One turning vector, and how many steps it has turned
The counts run from 0 to 390.
[-23 -16 -15 -32  29  69  12  31  -3  13 -12  47  36 -10  14  17   6  16
   1  -7 -35 -35 -38  13 -44  11 -43  -4   0   4  31   8   5  23  30 -17
  35 -48 -22  14  21 -28 -15  23  -1 -16  -9 -11  14   8 -31  15   8  -9
 -19 -16  -7  -3 -22  -3  31] | 31
[-43 -55  27 -29 -13  18  48  26 -12 -16  10  -6 -28 -23  42 -28  24  10
   3  -2 -10  -5 -16  35  11  22  18  25 -32   2  49  -2 -32 -18  18 -10
 -40 -12 -49 -26  23   4  31   2 -14 -22   2   8 -14  30   0  -7   6   3
 -17 -35   6  10  25  19  13] | 302
[-15 -67  14   9 -18  10 -68 -15  13 -19  40 -26   3  14 -14  35 -20  16
   3  41 -29 -20   3   8 -20   4 -42 -33 -12  30  -2   2 -19 -10   2  39
  -7  21  -3  16 -26 -34  25 -19  27 -17  26 -30   1  31  25  12  -8 -31
   3 -13  -3 -40  34   5   1] | 166
[-18 -47 -21  24   9   2  35 -34 -19  -3 -63  57 -16   9  36 -19 -27   6
 -14 -10  -3  21  23   7   1 -15  13 -35  -9 -26  -9   1 -23 -40 -24 -16
 -24  11  27  41  -3  42   7  18  19 -15 -13   2  -1   7   9   0  22  11
  37 -21  11 -40 -41   6  25] | 94
[ -8 -70 -28  15  21   9 -25 -30  -5 -19 -36 -11   6  15  30  18 -35  12
  -3 -29   7 -20  23   1  -7 -26  -5 -28 -17 -13 -33  14 -47 -46 -11  -5
  -6  -7  36  43 -34  26  11  23  10 -10  -8   2  14  13   1  27   4  -6
  30 -25  18 -26 -39  -4  -1] | 377
[-10 -15  14   5  17  40  14   7  16  55  23  14 -26   0   0 -11  -7 -15
   8   0 -18  31 -15  -8   5 -20  35 -26  11 -38  11 -32   3  23   4  20
 -45  26  27   4 -52 -37  15 -52  39 -37 -11  19 -17 -20  -9 -11  10 -28
 -17   0  29   9  -8 -11 -22] | 383
[-48  -5  21 -23  19  26  62  -4  10  -2  40  -1  18   5  10 -10   7 -23
  13 -27 -10 -23 -27  25  41 -12  44  26   4 -23  18   4 -24 -33  31 -45
  -4 -36 -16  -4  11   2   1   0 -32 -21   3   6  29  38  -9 -22  25   5
  -9  13  36  12   0  16  -7] | 213
[  4 -22 -32 -13 -11  22  17  89  13 -15 -26  54  39  -9   5 -12  -2 -11
  -4   5   1  -9 -29  23 -35  -9 -44 -17  27 -27  -9  -8   1  23  -2  11
 -24  -1 -14 -37 -19  -4  27  14 -11  -2 -16 -11  18  11 -12  -5 -28 -11
 -27 -30 -40  16   3 -17  34] | 12
[-13  12  33 -24  12  11  62  -3 -16  12  29   3  -2 -19   0 -23   7 -20
  13   4 -43 -11 -19   3  35  26  55  25 -21 -15  31 -10 -20 -38  -5 -38
   8 -17 -19   6  13   3  -7 -14 -49  -6   9  27  12  49   1 -40  41   4
  13   6  34   8 -27  13   5] | 212
[ 14 -30 -31 -23  -7  41  15   6  -6  39  -8  10  29 -10  14 -13   0 -41
   5  27  19   2   7   7  15  39  27  28  -4  -1  13 -39  12  -3 -68  19
  -5  23   3  -6 -39  21 -10 -22  18   5  14   9  14  13  12 -70   9 -18
  27 -25 -16  -3 -38 -11  17] | 103
[-42 -49  11 -34  -5  20   4   8 -25 -18  61 -49 -35   5  25  13   0 -11
 -25  -6  10 -17   0  28  18  17   2   1 -12 -25  -7 -12  -9  28  47  13
 -18  13   5 -24 -35 -15  19 -12 -23 -39  45 -38   0  28 -10 -15 -10 -19
 -19  -4  -4 -22  46   5 -17] | 178
[-28  -3 -30   6  12  -5  49   0 -52 -27 -26  64 -31  -6   6 -42 -20 -12
 -20 -26 -22 -20  25  -9   5  12  -4 -44  -1 -34  -2  -8 -18 -16  30 -14
   1   5  15  49   8  19   0  27 -23 -29 -22 -14   1  24 -22 -18  13  17
  22  -6  43 -25  -4  24  21] | 199
[-38 -16  14  24  40   1 -28   2 -38 -24 -13  37  -1  26   5  -8 -44  -7
  -4 -18   3 -29  28 -18 -20 -10   9 -36  25 -46 -46 -12 -29   1  48   0
  12 -19  47  25 -20 -14 -17   3 -16 -17   9  -6   6  27 -19   0 -10  -6
   5  43  -6 -17  15   8  -9] | 358
[-11 -42   8  28 -37   5   3 -23  -7   2   6  20 -27 -11  23  24   4   4
 -16   7 -47   4  -9  36   0  20  13 -18  -8  47  52  -3 -12 -22 -11  -3
 -46  45 -12  28  11 -12  14 -12  32 -12  12  -2 -13  53  28   6  47  16
   9   2  32  -2  27  16  10] | 290
[ -3 -49 -24   0  14  21  43 -22 -11   6 -28 -16  -9  18  42   6  -6 -12
 -28 -16  32  25  -3  16  30 -11  21  20 -26 -44 -41  -5  -5 -19 -26  -9
  -7   2  35 -30 -23  38  -5   2 -38 -12  29   3  16  20  -5  -6 -19  -4
  19 -32 -32 -19 -33 -46  -4] | 389
[-16 -22   3   9  15 -32 -25   8 -44 -11  -9  18   1  10  10  -3 -54 -33
 -16  -9  27 -23  48  -9  -3  16   2 -48   6 -50 -39 -13 -18 -10   5  16
 -13  25  55  27 -65  11   1 -13  -8 -21  15  -2  -4  39   6 -34  11  15
  29  40  23 -14  -4   8 -12] | 75
[-14  -4   3  20  15   8  71 -14  27  43 -15  54 -21  27   7  -9 -19 -20
 -23  -5  -9  57 -23  10   9 -40  36 -50  24 -38  -2 -19  25  19 -10   1
 -47  30  36 -14 -17   0 -19  -5   9 -31 -15  -4   4   5   4   2  12 -18
  -1   3   7 -21 -10 -19  -9] | 98
[ 20 -21   3  27  -7  -7   9 -13  51   6   4  59   7  15 -52 -26  -3   1
 -19  27   3  18 -14  14  10 -24  16 -31  28   5  -9 -41  24 -24 -63  25
 -18  45   7  -4   6  28 -19  -2   4 -13 -32 -17  10  25  25 -41 -10 -29
  17   0 -16 -35   9   1  11] | 114
[-38 -27  19   5  33   2 -33 -23 -29 -17  29 -14  -2 -12   7   9  -6   6
  26 -25 -25 -67   2  -5 -14  28  -1 -15 -19 -11  17 -10 -30 -29  45  -7
  23  -8   3  61  -6 -20   0 -11   0 -30 -10  13  13  18 -14  -5  18   4
  16  22  65  -3   4  30 -18] | 57
[-42 -51  39  33  16 -13 -46  -2 -25 -18 -26  32  -7 -19  17 -22  19  13
  37  12 -14 -37   9   4 -40  49 -11  -1 -35  23  26 -30 -33 -24  11   9
 -10   4 -24  32  14  -2  10 -15  11   8 -39  29 -13  14   3   2   6  17
   9  20   2  11  17  14  11] | 146
[-27 -72 -51  -7 -17   3 -10 -18 -13 -50   2 -26  -2  -6  27  35 -20 -12
 -17 -20  -5 -43   9  27   4  47 -34 -19 -26  -6   7   1 -20 -17  -1  16
  -9  11  17  44 -33   6  32   4   1  -4  19 -33  24  12   9  13  -1   1
   9 -20  34 -30   1  15  21] | 182
[  8  -5  11  15  -4 -27   9   3  18 -14   8  49  30  21 -60 -23 -40 -32
  12  33 -23  -9  12 -11 -11 -20   2 -42   0 -16 -24 -13 -24 -61 -50   7
   4  11   0  19 -31  28   7   5 -18  14 -12  -9  24  45  20 -44   7 -20
  23   2  -7 -33 -19   3  29] | 219
[-19 -22  14  21  20 -11  -1 -18  11  -5  26 -34 -18  10  -5  26   8 -29
  47   1 -33  -4 -46   6   4   7  -9  -9 -36 -27 -14  -9 -18 -17 -16 -11
 -18   4  33  13 -63 -11  21 -58   4  12   0  28  11 -12  12  38   5 -13
  -5  -7  35  23 -25 -43 -11] | 364
[ -4  31  -1  -8  14  45  -3  39 -29  21  24  57  10 -18 -39 -36 -10 -23
  17  33 -42 -25 -11 -26 -29  44 -13  -9  20  -8  15 -49  21  33  16  17
  25 -10  -8   2 -12 -32 -19 -34  -5  -3 -15  -9   9   4 -11 -39  -1 -21
 -16  14 -18 -11  -6  -7  18] | 332
[-11 -23   7  21  25 -39 -23   4 -39 -32 -24  21  -6  -4 -33 -33 -19   4
   7  12  -9 -42   5 -10 -46  39 -44 -41 -30 -12 -12 -25   2 -15  -9  26
  40  -1  -7  38   3  27  12  12 -26   8 -41  -8  16   8 -14  -4 -13 -10
  21  -7  -5 -40 -10   2  42] | 40
[-33 -18  32 -33 -10  19   6  -6 -50  11  54 -36 -41 -10  14  -7  -9  -5
 -33  29 -22  13   1   5  22  45  20   4 -15 -19   7 -22  13  26  18  31
   1  20 -11 -27 -14 -22  12 -27 -28 -38  40 -13 -13  43   1 -31   7 -18
  -2  -1  -1 -19  32   8 -21] | 177
[  8 -30  -6 -10 -25  12  51  24 -37  -2 -33  24  -9 -19  37 -14   1  12
 -29  19 -14  24 -10  12   0  -3  -8  12 -27 -12   1   6 -14 -33 -31  -7
  -8  -8 -27 -44  17  18  20  40 -45 -19  15   2  -1  65  -1   1   8   1
   8 -50 -36  -2 -12 -15  25] | 300
[-38 -35  15  -1  19  53  -4 -35 -22 -13  23 -29  -3 -11   9   8  10   9
  32  -6 -44 -34 -31 -20  11  -7   6  37 -39  -3 -24   9 -34 -40  15 -34
  33 -62   6  -8  13 -24   3 -10 -52   2  16  27  27  23  -9  27  -3 -23
   6 -16  -3  -1 -13 -23   4] | 353
[ -3 -11 -19   4  37  30  46  15  -1  25 -35  21  -6  -2  40  19 -13   0
   1 -36 -21   9 -44  18 -13 -45   1 -44   8 -50  -5  11  -7 -15  -7 -21
 -24   1  33   7 -34  -7   6  -5   0 -35  -1  26  10  10 -22  31  12 -13
  -2  -6  40  29 -50 -32 -18] | 82
[-29 -28 -44  12  -2  82  17   0  25  15 -34  46  22 -11  24 -18  37   6
  27 -15  -2 -29 -22  14 -17  10  -9  45  -1  15  20 -16  -7  -3  -5 -29
 -12 -24 -15   2  16  -5 -19  -5  10   8 -27   9  28 -30  -8 -11  -5  10
  -2 -37 -18  15 -19 -15  27] | 120
[-33 -25  -5   9  29  -7  -2   8 -21 -27  -8   9   4  35  30   2 -37 -19
 -16 -36  30 -22  22   8   4  -4   5 -24  22 -59 -40  -9 -31   8  48   1
 -11   2  59  14 -48  -6  -3  -1  -6 -33  31  -7   4  29  -6  -9  -3  -2
  -1  30  19 -11  25   9 -24] | 74
[ -1 -66  -6   7 -21  15 -36  -5  11 -27  11  -6  -8  22  -8  40 -18  20
 -19  24 -33   1 -19  19 -15 -15 -53 -42 -17   4 -20  11 -11  -2  -1  34
 -15   8  10 -18  -8 -24  25  12  -3 -14  20 -39   4  28  17  38 -12 -30
 -13 -31 -22 -39  26 -15   7] | 167
[ 24 -17 -35  -2   6  47  -2  15 -22  43 -16  18   6  -7  20 -17 -37 -27
 -23  15   8  32  20 -21   0   0  14   3  11 -36 -30 -32   5  19 -48  23
  -9  22  44 -14 -56 -18  -5 -22  19 -16  19   7   4  -1  -1 -40   4 -17
  21 -14 -29 -12 -35 -19   2] | 386
[-18 -18  -3  20   8  16 -23  -9  30 -17  39  -5 -10  31 -50  38 -22   6
   2  -7 -31 -13 -32  -4   5 -54 -25 -29  17 -28 -47   8 -17  -9  17   0
 -11 -10  52 -13 -28 -35   8 -16 -27 -14   9 -22  20  22   4  25 -28 -28
 -14   6  15 -14  23 -32 -18] | 62
[  2 -76 -25  47 -23  17 -56 -41  23 -21 -35   8 -15  18   6  18  -6  31
 -19  -6  13 -20   8  20  -6 -18 -35  -7   2  16 -41   7 -25 -44 -33  11
 -22  22  40  14  -5  -2   6  15   5 -12  -1 -17   8  26  18  17 -18  -5
  25 -18  -3 -21  20 -19   4] | 272
[ -3 -16   8  13 -19   5  31  10  11  11 -14  47 -21  11  13  29  -6  22
 -47  -2 -34  29 -39  43  -4 -43  -2 -52  35   1  -2  11  12  -4  -5   8
 -55  34   7 -15  16 -15   1  21   9 -22   6 -18 -14  64  16  18  27  -4
  -8   9   4   2  49 -10 -11] | 292
[-13 -23  29 -14  24   0 -19 -28 -24 -17  44 -67 -14 -17  -5  15   7  -7
  18  10 -15 -43 -24   7  13  45 -10  24 -56 -12 -14 -15 -12 -26 -12 -11
  35 -15   7  -8 -17   2  11 -30 -61   5  14  13  22  31  -1  -8 -14 -14
  14  -7  17  10   5 -21  -4] | 53
